128 stands for zero in the data rows.
Here are some numbered points:
[118  99 103  87 139 122 107 105 109 148 126 148 159 154 179 207 185 180
 170 139 159 115  84 104  95 130 110 125  82 112 108 100] 0
[171 157 162 178 160 151 184 178 188 157 164 141 158 164 140 130 143 145
 144 126 110 130 129 122 107  96 124  95 101 148  95 109] 1
[121 116 128 136 104 164 148 168 178 154 132 167 134 142 153 153 143 147
 149 165 172 173 153 100 124 125  93 121 113 101 104 117] 2
[126 115 128 139 123 156 139 127 135 161 162 187 170 170 158 150 146 158
 124 122 102 106  83 129  80  86  95  77 101 115  83 108] 3
[109 102  63  86  91  74 136 114 115  94 135 142 147 147 138 142 194 138
 181 187 178 187 205 180 179 167 199 173 187 168 148 170] 4
[103  85 109 111 129  96 136 129 158 176 171 168 148 164 156 136 140 149
 127  93 107  99  97  90  94 102 116 102  97 105  97 117] 5
[106 117 138 152 145 163 128 132 148 130 122 116  92  95  97 110  83  88
 107 127 130 139 125 148 176 169 130 170 146 137 155 130] 6
[117 116 125 137 139 122 137 137 123 138 127 148 117 114  86 105 111 118
 110 131 146 158 134 179 142 115 124 104 104 113 113 114] 7
[107  95 156 148 156 192 174 152 117 111 101 113  78  84  84 113  94  99
  96 112 136 152 118 121 148 155 142 157 138 101 145 136] 8
[102  99 100  81 107 114 134 150 135 143 153 167 167 158 139 152 151 157
 148 151 125 150 162 169 140 120 117  97 128 115 126  99] 9
[110 110  97 106 102 105  90 126 146 114 120 128 146 140 121 118 122 140
 142 161 126 163 182 218 144 126 151  85 134 124 110  93] 10
[167 143 165 157 131 107 121 121  96 113 109  89 108 101 102 101 107  86
 116 136 101 135 129 159 136 107 119  97  97 128 115  97] 11
[151 140 134 150 163 110 138 126 130 122 123 143 122 140 151 148 146 148
 105 107  93  95 116  96  82  84  85  88 115  97 118 106] 12
[106  88 139 109 119  97 120  84  76 132 133 111  98  99 150 132 125 151
 115 117 145 138 138  95 143 148 135 166 162 128 162 172] 13
[133 168 147 141 155 185 177 160 160 146 150 153 164 128 152 145  94 134
 137 171 197 186 196 160 171 191 155 175 162 121 129 149] 14
[115 106 113 107  65 130  79  99 117 114 102 112 112 126 125 124 143 153
 173 168 183 203 174 201 199 222 196 210 163 188 169 177] 15
[146 126 156 144 132 184 120 151 158 143  73  97  89  88 123  93  58  73
  90 120 156 145 128 145 131 138 101 114 116  76  89  94] 16
[123 116 130 124  99 146 145 122 155 166 165 176 138 136 182 174 155 157
 137 143 188 144 119 117 136 122 102 130  79  81 112 130] 17
[ 97 117 111 118  73 134  85 107 102 106  75  78 103 111 119 130 138 136
 167 200 195 166 164 158 134 131 108 123 135 116 114 124] 18
[148 161 155 152  96 107 111  86  90  67  63  81  71  77  82  80  96  87
  89 110 121 125  86 138 132 120 119 106  91  86 113 107] 19
[107 112  98  93 139  72 107  88 136 142 141 136 156 156 180 146 168 201
 233 194 186 189 203 191 202 193 175 149 134 124 132 153] 20
[115 117 155 144 170 149 164 120 139 177 162 142 126 119 146 125 112 113
 108  91 121 150 122 145 202 187 191 202 173 109 156 175] 21
[116 126 114  79 114  70  90 106 104  77 110  92 126 124 102  82  94 108
 112 108  88 112 116 122 127  95 119 124 131 152 198 157] 22
[159 184 197 228 204 213 220 170 148 158 148 100  67 111 109  88 116  92
  84  95 114 102  99  86 117  66  78  87  77  92 105 143] 23
[112  70 107  91 100 100 103  95  80 104 115  89  85 107 107 155 138 121
 143 144 147 148 123 171 141 121 153 115 129 115 127 110] 24
[117 129  96 109 112  88 100 119 175 164 169 196 187 190 173 160 162 165
 147 151 119 127 130 140 105 111 119 106 106 154 100 105] 25
[109 122 110 111  86  81 102  92 107  96 137 147 185 156 161 158 209 170
 190 177 172 140 181 145 150 134 128 126 147 127 157 146] 26
[127 149 118 153 172 137 152 104 114 100  89  74  77  68  90  79  86 101
  95  76 119  94 103  67 108 116 129 163 150 144 165 190] 27
Which point above is nearest to each new point, looking only along the 3 directions in which the numbered points spread most? Its number follows each.
[114 133 112 106 127 101 146 138 129 116 167 127 130 125 148 128 151 158
 174 135 107 130 130  82  84  84 100 100 123  95 110 143] -> 5
[122 149 135 134 138 129 110 112 129 119 120 113 101 102 107 109 124 137
 119 158 159 180 190 191 152 155 159 148 143 133 102 133] -> 13
[120 152 107 105 125 105 168 120 141 132 170 163 154 160 181 138 164 205
 196 151 196 137 180 111 130 150 120 117 100 120 109 130] -> 9
[126 137 130 118 116 144 123 141 145 154 133 181 176 190 186 215 157 176
 138 132 157 125 117 101  86 143  85 142 126  99 109 114] -> 17
[105  98 106  66 122 111 114 133 111 169 157 147 140 160 147 149 118 112
  96 107  95  95 112 124 139 158 146 112 138  98 116  99] -> 7
[104 117 115 134  99 126 137 151 136 128 114 106 108  75  92  83  85  87
  93 103  87 102 140 119 111 138 124 137 151 156 143 148] -> 11
[104 111  90 115 110  90 115  96 111 131 146 135 158 174 114 153 176 148
 146 141  96 101 101 126  92  76 112  78  95 128 121  85] -> 0
[105 135 143 135 177 192 187 183 138 152 120 147 114 101 124 116  81 107
 106 116 174 153 162 182 143 187 133 175 123 117 116 139] -> 21
[160 160 139 129 107  88  86  88 123  97 121 122  92 109  91  98 110 117
  96  69  72  94  86  89 124  94 104  95  93 121 116 154] -> 11
[132 138 121 144 126 118 146 134 140 118 166 144 151 127 150 151 142 132
 110 106  99 106  98 106  85  81 105  86 107 135 132 120] -> 12
[114  84  83 116  93  88  84  82 100 114 136 114  97 128 144 171 174 171
 178 189 207 212 186 231 224 205 223 214 210 221 176 186] -> 15
[177 159 153 170 153 158 158 139 149 147 167 121 160 141 143 142 164 143
 156 165 144 165 157 143 151 131 151 136 137 108 134 140] -> 2
[184 167 203 201 126 185 112 124 155 154 104 137 125 103 128 118  95  86
  98  88 109  99  60  81 109 105  69 124 109  96  91 114] -> 23
[113  84 136  89 131 138  99 115 118 115 123 156 183 188 196 183 134 145
 126 134 115  89  67  95  94 119  92 120  97 107 112  65] -> 5
[167 164 178 188 132 151 133 105 131 125 110  89  82  88 124  96 101  87
  83 101 122 112 113 118 141 129 131 145 145 130 137 141] -> 16
[114  98 125 119 117 101  91 110 116 115  99 106 145 144 180 173 186 166
 178 156 150 141 147 124 134 139 140 164 141 151 149 151] -> 10
[166 159 156 161 169 186 177 180 190 158 148 143 116 117  80  93 107 104
  99  88  78 113  85  96  97  85  95  75 103 126 107 104] -> 23
[109 152  99 112 106 139 116 153 146 117 142 158 171 152 127 120 146  97
 118 121  78  77  88 116  98  78  82  41 114 137 111 112] -> 12
[105  82  92  98 107 125 135 137 123 110 106  94 130 109  69 105  99  67
  72  85  70 127 117  98 148 134 149 130 121 103 162 111] -> 11
[141 140 154 135 171 189 180 206 152 191 151 152 134 136 144 123 103 116
 131 139 136 121 125 163 161 166 138 176 154 158 136 110] -> 21
[133 138  94  91 103  76  94 103  90  93 162 135 167 146 127 155 168 174
 194 172 137 163 166 158 157 138 162  97 139 166 116 146] -> 26
[147 148 133 152 159 211 169 179 199 168 130 158 146 135  91  98  98  79
  87  96 122 101 127 152 147 157 143 188 191 183 166 142] -> 21
[112  97 105 100 117  69  99 101 109  95 136 123 136 144 153 145 125 112
 157 134 108 151 141 131 140 132 143 105 135 131 153 138] -> 10
[107 140  89 122 100 119  79  91 110 121 140 144 168 155 142 131 149 131
 100  86 102  89 121 133 123 133 151 176 171 179 168 149] -> 10
[116 123 111 123 143 112 158 151 136  96 127  91 125  86  97  95  81  84
  88  99  58  99  94  92 112  81 117 112 112 110 130 129] -> 11
[146 121 114 151 153 161 164 174 202 136 146 161 103 119 107  55  89 115
 102 105  97 113 123 130 119 109 113 108 137 146 102 124] -> 16
[102 110 127  98  96 119 114 108  81 137 117 148 160 164 168 222 214 192
 187 205 250 209 167 193 184 139 137 154 100 132 145 101] -> 20
[ 94 114 157 114 138 140 124 114 105 119  99 100  63  86  87 116  77 112
  83  82 112 112  94 112 149 152 115 157 137 123 136 130] -> 27
[ 91 123  81  78  98  54 119 108 126 110 152 125 138 128  94  81 136 121
 135 128  97 163 181 178 155 124 161 138 192 183 170 148] -> 18
[104 112 117 120 132  90 121 118 113 113 124 116 102  89 119 100  95 102
 104  92  82  86 144 101 147 145 186 176 175 192 168 152] -> 13
[115 144 158 152 155 179 169 167 144 168 149 140 113 130  89  93  89  95
  90  81 116  80 102  97 121 139 126 150 158 158 149 153] -> 16
[ 96 121  76 101  98  72 105 122 146 144 162 151 167 117  92  75  98  92
 120  84  91 118 165 137 137 166 187 158 184 195 196 185] -> 13
[119 129 102 110  90 161  96 116 135 134 101 119 119 141 103 116 111  90
 103 117 135 100 113 155 163 172 153 163 156 117 105  97] -> 13
[125 136 142 126 119 182 100 130 104 127  61  99  78  81  94  91  69  93
  59  96 122 103 107 107 125 133  96 163 138 118 149 134] -> 27
[100  82 121  87  87 105 104  91  64 133 147  93 100 111 154 174 169 160
 143 155 188 125 130 107 154 153 135 159 145 140 205 198] -> 18
